One vector is turned by the same rotation once a tick. Each row is the vector after some number of ticks, and that number follows the row.
The counts run from 0 to 153.
[144 121 134 141 157  96 126 141 147 104 125 160 169 121  86 130 130 167
 127 115 132 141 158 154 210 131  98 182 120 134 122 161 124 138 127 117
 142  86 119 109 116 117 185 119 121 196 129 109 124 140 113 143 143] => 142
[120  94 131 122 198 141 165 155 134 118 113 146 123 144  98 115 120 189
 113 134 134 139 169  98 185 159 114 177 172 133 112 151 156 157 139 135
 140 106 134  89 126 118 108  95 130 136 106 125 133  81 110 133 190] => 64
[164 127  98 148 139  74  94 163 149 130 144 108 165 104 147  91 130 127
 171 144 182 137 165  87 195  73 119 127 112 155 103 159 105 116 124 125
 154 129 123 142 135 138 157  89 157 164 142  82 124 156  82  99 146] => 28
[121 152  87 139 121 152  81 124 160 121 118 160 151 145 155 140 116  85
 102 147 134  99 146 117 113 157  91 126  99 134 132  97 107 174 121 133
 127  62  75  94 148  68 135 127 132 140 120 103  68 149  85 112 138] => 83
[148 105 171 103 150 109 131 129 183 162 115 106 138  96 168 176 130 124
 101 142 125 160 164 143 175 123 147 118 141 163  85 147 150 141 121 107
 176 127  59 124 145 143 149  72 104 112 108 102 142 135  92 101 164] => 51
[ 76 129 162 111 119 139 132 120 142 153 165 122 134 113 145 149 149 136
  81 161 106 122 130 137 143 151 165 107 197 151 106  93 142 148 146 163
 152  80  51 115 152 135 167 114 142 132 153 108 136  83 116 137 122] => 47
[192  90 133 131 158 127  90 150 154 159 112 102 108  82 165 145  94 100
 127 170 181 103 169 125 138 117 154 139 117 142  97 128 129 100 112 147
 135 135  83 159 168 138 129  87 162 121 137 101 149 162  84  76 131] => 113
[121 119 116  78 161 136 148 151 136 138 116  98 125 111 113 150 179 140
  97 154 173 110 165 114 159 146  97 172 125 135 132 163 134 171 130 138
 204 125  93  88 115 107 140  85  93 148 133 121 139 133 138  67 159] => 59
[159  81 123 135 162 140 113 134 136 146 128  91 102  73 138 107 109 123
 141 148 179  97 197 116 150 140 119 158 127 153 139 135 121 117 100 160
 131 162 119 144 143 154 142  98 170 170 119 126 156 176  89  85 126] => 112
[150  94 150 106 118 105 105 106 163 167 107 111 148 107 162 175 143 141
  91 166  94 125 157 152 166 146 101 168 143 131 107 157 149 150 133 106
 166  96  80 126 172 123 156  84 108 126 109 102 117 142 129 140 149] => 52
[108 122 129 166 127 149 139 148 134 109 174 113 141  92 118 115 130 165
 152 154 162 132 143  84 186 111 140 132 154 161 102 108 141  98 138 179
 136 111 118 101 128 151 186 133 173 164 135 100 148 110 108  92 123] => 33
[146 177  80 148 106 106  85 110 132 124 162  96 159 117 160 134 173 102
 105 137 124 117 153 115 136 118 125 123 114 161 139 109 100 140  99 157
 136  98  62 112 151 129 193 123 129 159 143 110  58 177 109 119 131] => 21
[170 129 103 165 159 139 108 144 148 119 105 172 130 113 109 138  82 126
 100 139 166 146 133 136 121 163 132 198 104 111 141 115 137 119 116 100
 111  95 131 124 131 138 146 109 137 188  83 129  91 194  84 111 139] => 4
[106 119  78 168 149 155 147 126 140 120 179 157 123 147 107 105 118 134
 131 166 131 152 131  80 124 160 103 161 146 119 152 106 146 128 128 142
  89 100 107  64 120 169 149 142 163 173 167 141  74 150  99 164 143] => 94
[119 111  71 164 146 119 109 147 150 137 104 137 147 130 150 114 100  80
 167 143 140 109 147  59 137 130 100 116 145  93 112 140 150 129 118 132
 149 113 133 128 162 126  82  96 133 126 133  97  65 157  80 100 170] => 91
[144 122 155 109  91 114 113 105 108 165 117 140 150  97 130 147 157 133
  86 186 129 119 112 118 151 140 143 177 151 114 130 158 146 125 165 100
 157 114  85  90 123 169 150  68 100 131 172 103  97 150 104 147 143] => 130
[169 117 138 115 147 119  95 157 151 141 127 132 135  91 129 160 131 146
  99 155 154 115 153 147 150 158 123 181 128 104 148 133 109 147  83 142
 139 106  76 124 159 145 201 107 139 175 155 130 112 183 118 106  81] => 120
[158 126 133  89 148 142  99 134 150 156 110  82 120  99 169 154 145 118
 112 131 176 144 164 132 140 124 119 149 115 146 103 117 128  67 120 151
 174 116  77 121 131 141 172 137 163 151 190 114 112 186  87 114 108] => 36
[ 91 162 134 131 127 143 127 148 115 116 126 139 102 151  85 114 151 148
 114 110 129  85 137 115 159 174 134 154 148 136 117 145 146 101 145 163
 156  74 113  82 113  86 179 152 136 185 201 142 116  91 115 163 142] => 147
[142 112 161 186 132 109 142 162 146 134 138 145 129  94 136 139  88 151
 145 167 176 150 109 119 174 146 158 131 155 124  86 103 140 120 121 143
 125  94 100 128 152 169 150  92 144 145  86 113 143 155 107  84 113] => 118
[143 121 170 151 135 145 136 139 110 126 127 131 129  87  79 154 146 146
  88  98 135 139 144 129 156 153 166 160 102 163 160 147 131 130 144 134
 141 114  52  71 107 148 180 109 102 171 126 131 145 173  99 100 165] => 134
[102  92 145 122 130  89 141 125 127 154 134 144 128 136  85 138 120 129
 155 174 121 100 128 122 165 151 119 134 163 110 121 168 147 142 161 116
 185 104  78 115 138 154 128  64 114 168 189 109 140 112 133 122 174] => 54
[139 142 115 144 146 176 145 136  87 142 153 116 122 130 114 141 125 160
  92 160 160 129 114  69 107 170 186 147 148 161 113  84 132 121 113 143
 119  78 120  97 102 152 132 141 153 140 111 125  88 149  65 129 141] => 10
[119 105 132 131 134 107 119 161 191 136 153 149 130  96 135 122 146 130
 112 120 155 150 126 151 190 121 100 126 194 148 112 128 142 140 107 144
 178 113  93 145 154 124 194  96 128 187 136 115 109 138 121 105 101] => 43
[104 139  79 194 107 159 123 131 152 150 113 142 151 124 157 124  86  57
 154 143 126 123 116  74 145 129  92 131 157  82  97  97 156 111 137 142
 123  86 112 102 149 124 121  93 121 151 141 105  62 149 100 153 166] => 92
[115  92 180 107 111 131  94 147 143 158 131 132 127  99 150 141 149 111
 109 165 135 112 130 113 139 145 158 102 188 137 135 104 160 134 169 137
 148  94  51 103 135 118 161 103 137  93 193 103 141 132  91 107 140] => 46
[141  79 143 127 176 124 109 160 187 129 184 163 145 104 140 124 142 186
 106 145 163 176 125 141 185 130 122 129 173 142 101 120 124 140 139 126
 143  90  96 137 151 135 173 110 144 128 139  99 106 130  99 123 105] => 42
[133 143  57 147 126 125  96 133 138 129 123 124 171 138 137 118 128 120
 124 177 200 102 100  99 147 158 115 156 141 115 102  99 113 171 110 127
 147  80 133 137 133 104 139 112 130 158 118 102  39 145 104  89 127] => 6
[139 150 138 183 116 135 117 125 129 137 149  97 151 120 140 132  98 131
 144 142 100 133 166 103 168 104 188 132 139 173  90 111 134  89 132 155
 100  87  85 101 135 171 178 119 169 132 103 110 124 137  99 176 158] => 25
[134 131 113 158 115 109  99 153 142 118  93 138 141 104 123 136 158 107
 116 117 187 135 119 125 171 125 127 142 102 133 115 162 142 104 162 108
 175 103  80  88 113 102 137  86 104 140 153  87 124 148  92  75 174] => 144
[147 124 127 161  91 116  78 106 141 136 109 160 158  94 157 133 106  89
 171 158 127 129 140 108 166 105 111 153 134 107 129 126 136  93 143 140
 115 103 103  80 170 139 193 115 165 153 166 106 122 157 118 148 127] => 30
[161 152 130  91 140  99  89 148 136 130 121 107 161 122 144 145 190 139
  88 143 127  93 158 124 178 128 149 128 120 149 104 140 109 158  93 148
 156  94  74 117 141  92 166 105 118 130 141  88 101 114 110  93 177] => 136
[123 100  49 123 167 110 126 132 141 133 134 110 121 154 135 129 110 104
 138 148 153 123 176  97 121 143  78 152 118 103 134 134 111 124 109 128
 158 125 125 136 144 123 111 114 141 156 142  94  47 179  80 138 159] => 90
[114 133  64 160 172 148 167 169 143 107 197 127 120 155 130 102 133 147
 132 133 175 144 132  67 157 133 122 122 140 140 115  93 134 130 122 174
 112 107 124 104 109 162 140 133 164 156 144 119  78 145  93 113 132] => 95
[ 79  95 183 114 125 129 141 118 131 142 171 110 110 106 107 157 145 144
  93 138  76 108 158 142 155 142 135 145 194 164 124 127 154 151 128 170
 149 111  80 119 131 145 192 135 148 188 134 138 154 111 131 136 139] => 48
[134  84 192 162 107 132 141 122 140 161 134 133 102  76 129 140  96 123
 143 159 123 167 108 135 157 152 150 142 178 128  94 142 184  56 152 151
 141 117 113 129 133 173 168  98 158 168 167 128 134 138  86 155 144] => 40
[ 97 107 120 146 143 153  95 103 146 116 126 160 160 148 128 118 113 118
 100 159  90 141 137 123 132 177 145 171 156 160 109  94 150 152 147 107
 112  50 126 113 123 123 116 116 121 137  76 114  88  89  74 170 196] => 78
[133 128 133 132 140 131 135 117 142 134 166  85 105 115 121 115 101 131
 138 140 158  96 179 128 167 134 137 154 138 172 130 133 142 134  73 192
 129 123 113 146 131 174 187 105 175 226 106 149 137 154 118 107 130] => 111
[174  91  95 132 166 145 112 111 156 141 171 124 163 111 170  95 131 126
 126 156 163 183 140 119 150 112  99 191 148 160 120 104 116 142 117 113
 106 125 102 121 112 184 153  98 139 139 115 109  88 153  85 126 138] => 104
[135 123  90 151 124 109  85 118 164 158 162 142 128 109 161  86 122  80
 160 135 145  80 130 126 156 118 106 141 154 137 155 128 147 151 102 150
 123 128  94 156 157 124 168  86 150 186 144 110 123 151  96 128 116] => 106
